Here are some numbered points:
 1.63| 0.29|-3.45|-0.47| 0.28|-0.23| 0.92|-2.10|-1.54|-1.40|-0.45|-1.55|-0.52| 2.28| 0.45|-1.14 0
 1.63| 0.49| 0.38| 0.84| 0.51| 0.03| 1.85|-0.03| 1.29| 0.91| 1.15| 1.15|-0.52| 0.60| 2.29| 0.64 1
 0.58| 0.60|-0.73| 0.30| 1.02| 0.22|-0.24|-1.33|-0.50| 0.39| 1.10| 1.71|-0.76|-0.10| 2.52| 0.73 2
-0.73| 1.49|-0.58|-0.20| 0.17| 0.46|-0.53| 0.15|-0.63|-1.37| 0.50| 0.44| 1.78|-1.05|-2.56|-2.19 3
-0.84|-0.17| 0.38| 0.47|-0.11| 0.71|-1.38| 0.91| 0.08| 0.24|-0.92| 0.47| 0.05| 0.07|-0.28| 0.44 4
-0.05| 0.03|-0.41|-0.17|-0.57| 0.56|-0.33|-1.71| 0.69| 1.86|-0.15|-0.65| 0.09|-0.75| 0.45| 0.71 5
 0.44|-0.10|-0.79| 0.13| 0.68| 0.77|-0.32|-1.45|-2.41|-0.93| 0.83|-0.68| 1.36|-1.66|-2.41|-0.79 6
-0.01|-0.29|-0.98|-0.37|-0.20|-0.03|-0.18|-1.00| 0.89| 1.99|-0.47|-0.99|-0.43|-0.31| 1.29| 1.19 7
-1.96| 1.14| 0.72|-0.90|-0.16| 0.25|-2.20| 0.63| 0.77|-0.29|-0.73| 0.99| 0.26|-0.28|-1.18| 0.21 8
 0.49|-0.37| 0.78|-0.06| 0.21|-0.47| 0.16| 0.18| 0.62| 1.18|-0.02|-1.10|-0.54|-0.89| 0.16| 1.02 9
 2.41| 0.22|-1.50|-0.86|-0.09|-0.06|-0.27|-0.80|-0.70|-1.13| 0.97| 2.38|-0.52| 1.13|-0.36|-2.08 10
-1.44| 0.67|-0.43| 0.50|-0.36| 2.14| 0.33|-2.30|-1.13|-0.88| 1.57| 0.46| 1.91|-0.57|-1.25|-0.95 11
 0.56|-1.58|-1.13|-0.19|-0.84| 1.22|-0.74|-2.75|-0.16|-1.12| 0.81| 0.75| 0.06|-0.75|-1.59|-0.67 12
 2.26| 0.46|-1.17|-0.51|-0.76| 0.51| 0.32|-0.57| 0.21|-0.83| 1.01| 1.79|-0.45| 0.43|-0.31|-1.48 13
-0.93| 0.39|-0.10|-0.64|-0.79| 1.61|-0.85|-0.23| 0.48|-0.09| 0.70| 1.44|-0.36| 0.32|-0.44|-0.64 14
-0.24| 0.99|-0.08| 0.07|-0.35| 0.32|-1.27|-0.91| 0.80| 2.28|-0.18| 0.48|-0.16| 0.13| 0.76| 0.29 15
 1.50|-1.17|-0.16|-0.83| 0.35|-0.89| 0.60| 0.71|-0.14|-1.08|-0.03| 0.18|-1.02| 0.99| 0.72|-0.26 16
-0.36|-2.15| 2.89| 0.19| 0.25|-0.42|-1.14| 2.46| 1.02| 0.96|-1.19| 1.03|-0.93|-0.33| 0.80| 1.86 17
 1.82|-2.32| 0.78| 0.05|-0.48|-1.28|-0.79| 2.07|-0.71| 0.73|-1.31| 0.56|-0.51| 0.54| 0.60| 1.66 18
 0.68| 1.12|-0.08| 0.19| 0.25| 0.41|-0.09|-0.70|-1.69|-1.58| 0.13| 0.03| 0.99|-0.14|-1.23|-0.73 19
 0.67| 0.63|-0.64|-0.36| 0.10| 2.07| 3.19|-1.15| 0.19|-2.14| 0.19|-0.25|-0.83|-0.21|-0.08|-0.62 20
-0.19|-0.15| 0.39|-0.70|-0.21|-0.58|-0.48| 1.44|-0.12|-0.58|-0.01| 0.66| 1.01| 0.72|-0.55| 0.22 21
-1.03|-0.56| 1.03| 0.45| 2.33| 0.15| 2.27| 1.46| 0.03| 0.17| 1.93| 0.20|-1.73| 0.29| 2.95|-0.05 22
 0.37|-0.37| 1.55| 0.11|-1.41|-1.00|-1.43| 1.71| 1.09| 0.12|-1.49| 1.30|-0.76|-1.09|-1.34| 0.89 23
 1.98|-2.91| 1.42|-0.65|-0.84|-1.62|-0.71| 1.32|-0.43| 1.20|-1.86|-0.26|-0.20| 0.77| 0.72| 2.63 24
-0.81| 1.05|-0.15| 0.42| 0.20| 0.70|-1.36| 0.26|-0.02| 0.10| 0.36| 1.50|-0.16|-0.46|-0.45|-0.35 25
 2.80|-0.33|-1.55|-0.36|-0.55|-0.05| 0.85|-0.22|-0.40|-0.54| 0.72| 2.00|-0.19| 0.97| 0.04|-1.72 26
 1.12| 0.91|-1.04|-0.43|-0.04|-0.07| 1.59|-0.16|-0.88| 0.26| 0.61|-0.84| 1.06| 0.99| 0.94|-0.65 27
-2.85|-0.30| 0.22| 0.17| 1.81| 0.19| 1.66|-0.95| 1.48|-0.55| 1.38| 0.39|-1.55| 1.66| 2.89| 0.05 28
-0.72|-1.81| 1.89| 0.10| 0.45| 0.39|-0.18|-0.10| 1.04| 0.82|-0.55|-0.84|-0.13|-1.15| 0.40| 2.19 29
 1.27| 0.71|-0.82| 0.59| 0.20| 0.35| 0.21| 0.78|-0.56|-1.17| 1.08| 2.06|-0.68| 0.39| 0.00|-1.18 30
New points follow, each followed by the numbers of its three nearest points above by angle, nearest first.
 0.60|-0.90| 0.22|-0.79| 1.73| 1.55| 2.30|-1.67|-0.26|-2.03| 2.07| 0.65|-1.27| 0.34| 1.01|-0.66 -> 20 28 22
 0.18|-0.05| 0.59|-0.14|-0.95|-1.35|-1.07| 2.61| 0.89|-1.22|-2.05| 0.13|-1.42| 0.54|-1.43| 0.43 -> 23 21 18
-0.37| 3.76|-1.21|-0.07|-1.54|-1.27|-0.15| 1.22|-1.29| 0.14|-1.67|-0.94| 3.78| 0.50|-2.22|-1.55 -> 3 19 21
 0.72|-1.00| 0.88|-0.81| 2.44|-1.50| 2.80| 2.36| 0.01|-1.15| 1.74|-0.81|-1.87| 0.75| 2.46| 0.04 -> 22 16 28
 0.04|-0.23|-0.71|-0.41| 1.13|-0.25|-0.10|-2.22|-0.54|-0.77| 0.14|-1.15|-0.37|-0.28| 0.42|-0.12 -> 0 12 6
-1.38| 0.72| 0.27|-0.03|-0.38|-0.95|-2.57| 0.64| 1.29| 0.75|-1.08|-0.17| 0.87|-0.70|-1.16| 0.54 -> 8 4 23
 0.11| 0.59| 2.11| 0.25|-0.27|-0.98|-1.02| 1.18| 0.51| 0.23|-1.47| 1.69| 0.45| 0.17|-1.89|-0.78 -> 23 8 21
-2.02| 1.56| 0.82|-0.52|-0.51| 0.05|-0.89| 0.96| 1.36|-0.15|-0.09| 0.31|-0.85| 0.20|-0.98|-0.26 -> 8 25 14
-0.51| 1.98|-0.58|-0.36|-0.39| 0.78|-0.65| 0.00|-0.56|-1.43|-0.17| 0.80| 1.04|-0.64|-1.95|-2.01 -> 3 19 11
-0.32|-0.24| 0.18| 0.40|-0.71| 1.30| 2.07|-0.90|-0.24|-0.19|-0.56|-1.72| 0.32|-0.02|-0.32| 1.36 -> 20 29 5
-1.97|-0.31|-0.02| 0.56|-0.12|-0.33| 0.40| 0.30| 0.50| 0.48|-1.62|-1.99| 1.55| 0.21|-0.04| 0.54 -> 29 7 4
 0.27|-0.60|-0.27|-0.48| 0.23|-0.50|-0.75|-0.48|-0.02| 1.60|-0.75|-1.26| 0.38| 0.22| 0.67| 0.81 -> 7 5 9
 0.06| 0.51|-0.03|-0.06| 1.66| 1.27|-1.09|-0.53|-1.02|-0.09| 1.84| 1.46|-0.59|-1.15| 1.06| 1.14 -> 2 25 22
 0.52| 2.50| 0.01| 0.80|-1.20|-2.67|-0.89| 2.56| 0.95|-0.40|-1.12|-0.83|-0.03|-0.67|-1.26|-0.72 -> 23 21 8
-0.03|-1.87| 0.15|-0.28| 1.67|-0.38| 1.99| 1.23|-0.30|-0.94| 1.47|-1.39|-1.59|-0.16| 1.97|-0.11 -> 22 16 28
 0.11|-0.34|-0.73|-0.33| 1.45|-0.63| 0.08|-1.87|-0.96|-0.60| 0.01|-1.40|-0.21|-0.23| 0.64|-0.05 -> 0 6 27
-0.34| 2.56|-1.04|-0.06|-0.02| 0.88| 0.15| 0.06|-0.13|-1.24|-0.09| 0.17| 1.17|-0.97|-1.92|-2.34 -> 3 19 11
 0.74|-0.13|-0.03|-0.35| 0.50|-0.99| 0.90|-0.52| 0.93| 0.36| 0.03|-0.18| 0.12| 0.78| 1.63| 0.24 -> 1 28 16
-1.04| 1.69|-0.37|-0.05|-0.45| 0.51| 0.25|-1.40| 1.00| 0.47|-0.24|-1.36| 0.08|-1.06|-0.42| 0.01 -> 5 7 15
 0.55|-0.78|-0.06|-0.19| 0.55|-0.48| 0.67|-0.32| 1.23| 0.33|-0.02|-0.33| 0.19| 0.82| 1.59| 0.39 -> 1 28 7
 1.17| 0.51| 0.59| 0.43|-0.73|-0.69|-0.99| 1.12| 1.37| 0.22| 0.77| 1.90|-0.40|-0.05|-0.40|-0.43 -> 23 30 13
-1.37| 1.26|-0.77| 0.15|-0.17| 1.33| 0.62|-2.08| 0.96| 0.22|-0.26|-1.65|-0.06|-0.65| 0.22| 0.00 -> 5 11 7
-0.38|-0.02| 0.47|-0.23|-0.14|-0.97|-0.31| 1.19| 0.00|-0.29| 0.05| 0.44| 0.94| 0.59|-0.90| 0.06 -> 21 8 23
-2.23| 1.24| 0.37|-0.38|-1.00| 0.06|-1.80| 1.58| 1.47|-0.59| 0.35|-0.30|-0.24|-0.31|-1.55| 0.80 -> 8 4 23
 1.25|-0.33| 0.14|-0.84| 0.35|-0.22|-0.72|-0.19|-1.43|-0.86| 0.92|-0.75| 0.01|-1.29|-1.29| 0.62 -> 6 19 12
 1.66|-0.39|-2.58|-0.35| 0.09|-0.62| 1.51|-1.86|-1.38|-0.40|-0.83|-2.07|-0.01| 1.65| 0.14|-0.68 -> 0 27 26
 0.50| 1.31|-1.04| 0.17|-1.07|-0.33|-1.55| 1.55|-0.97|-1.58|-0.12| 0.81| 0.41| 0.57|-2.29|-3.07 -> 3 19 30
 0.05| 0.60|-0.31|-0.62|-0.07| 1.49| 1.46|-1.16| 0.14|-1.25| 0.41| 0.00|-0.70| 0.04|-0.10|-0.51 -> 20 11 13
-0.03|-1.80| 0.97|-0.69| 2.49|-1.46| 3.02| 2.44|-0.20|-1.45| 2.42|-1.16|-2.24| 0.71| 2.41| 0.21 -> 22 16 28
-1.47| 0.36|-0.02|-0.65| 0.13| 1.24|-1.08| 0.93|-0.68|-1.40| 0.41| 0.06| 0.12| 0.11|-1.34|-1.42 -> 3 14 8
-0.69|-0.48|-0.62|-0.36| 0.17|-0.04|-0.37|-0.99| 0.86| 1.33|-0.10|-0.52|-0.67|-0.10| 1.15| 0.81 -> 7 5 15
 0.86| 1.30|-0.95| 0.14| 0.27| 0.05| 1.64|-0.42|-1.71| 0.57| 0.74|-1.55| 1.25| 0.80| 0.87|-0.60 -> 27 0 19
-3.05|-0.82| 0.77| 0.27| 1.87| 0.54| 2.28|-1.79| 1.38|-0.46| 1.95| 0.03|-1.79| 1.26| 3.23| 0.93 -> 28 22 1
-0.61| 1.05|-0.29|-0.12|-0.41|-1.60|-1.45| 0.71| 0.07| 0.34|-1.04|-0.61|-0.08| 0.61|-0.16|-0.37 -> 8 23 4
 1.47| 0.25|-2.89|-0.21|-0.19|-0.47| 0.60|-1.44|-1.15|-1.22|-0.91|-0.97|-0.28| 2.38| 0.45|-1.28 -> 0 27 26
-0.02|-0.31|-0.22|-0.56| 0.12| 0.34|-1.18| 0.47|-0.12|-1.24| 0.03| 0.55| 0.20|-0.09|-1.42|-1.45 -> 3 19 10
 0.15|-0.06|-0.10|-0.22| 1.40|-0.48|-0.08|-1.67|-0.45|-1.03| 0.45|-1.07|-0.79|-0.50| 0.66|-0.10 -> 0 2 28
-0.16| 1.24|-1.22|-0.07|-0.63|-1.03|-0.08|-0.22|-0.10|-0.61|-1.06|-0.82|-0.28| 1.09|-0.22|-1.18 -> 0 27 19
 0.87| 0.94| 0.06| 0.47|-1.28|-0.75|-0.82| 0.20| 1.42| 0.74| 0.06| 0.67| 0.47|-1.08|-0.87|-0.61 -> 23 15 25
 0.45|-0.13|-0.09|-0.43| 0.37|-1.37|-1.39| 2.17|-1.06|-1.14|-0.07| 0.40| 1.21| 0.47|-1.73|-0.80 -> 21 3 19
-0.72| 0.13|-0.06|-0.28| 0.84| 1.56| 3.23|-2.71| 1.04|-0.02|-0.01|-0.18|-0.07|-0.24| 1.22| 0.11 -> 20 28 1
-1.50| 0.21|-0.54| 0.23|-0.11| 2.73| 0.35|-2.60|-0.58|-0.66| 1.85| 0.57| 1.54|-0.94|-1.57|-0.65 -> 11 12 6
 1.75|-0.30|-1.52|-0.22|-0.11|-0.36|-0.32|-1.33| 0.10| 0.52| 0.25| 2.08|-0.73| 0.77| 1.56| 0.58 -> 2 26 10
-0.09| 1.19|-0.69| 0.25|-0.60|-0.46|-0.72| 0.63|-0.08|-0.22|-0.53| 0.11| 1.30|-0.26|-1.43|-1.28 -> 3 19 8
-1.28|-0.56| 0.27| 0.69|-0.14| 1.03|-0.58| 0.79|-0.29| 0.21|-1.16|-0.47| 0.07| 0.00|-0.54| 0.28 -> 4 8 29
-0.09|-0.61| 0.19|-0.43|-0.36|-0.79|-1.67| 0.33|-0.14| 0.06| 0.77| 1.34| 1.60|-0.16|-1.20|-0.03 -> 21 8 3
-1.07| 1.24| 0.30|-0.24|-0.54| 0.94| 0.30|-2.04| 1.28| 1.08|-0.28|-1.26| 0.11|-1.16|-0.37| 0.90 -> 5 7 15
 0.35|-0.65|-0.51|-0.50|-1.10|-1.37|-2.42| 0.84|-0.01| 0.10|-0.12| 0.94| 2.45| 0.35|-2.17| 0.02 -> 21 8 23
-0.14| 1.91|-0.62|-0.80| 0.07| 0.95|-0.81| 0.05|-0.59|-1.51|-0.10| 0.91| 1.53|-0.53|-2.66|-2.30 -> 3 19 6
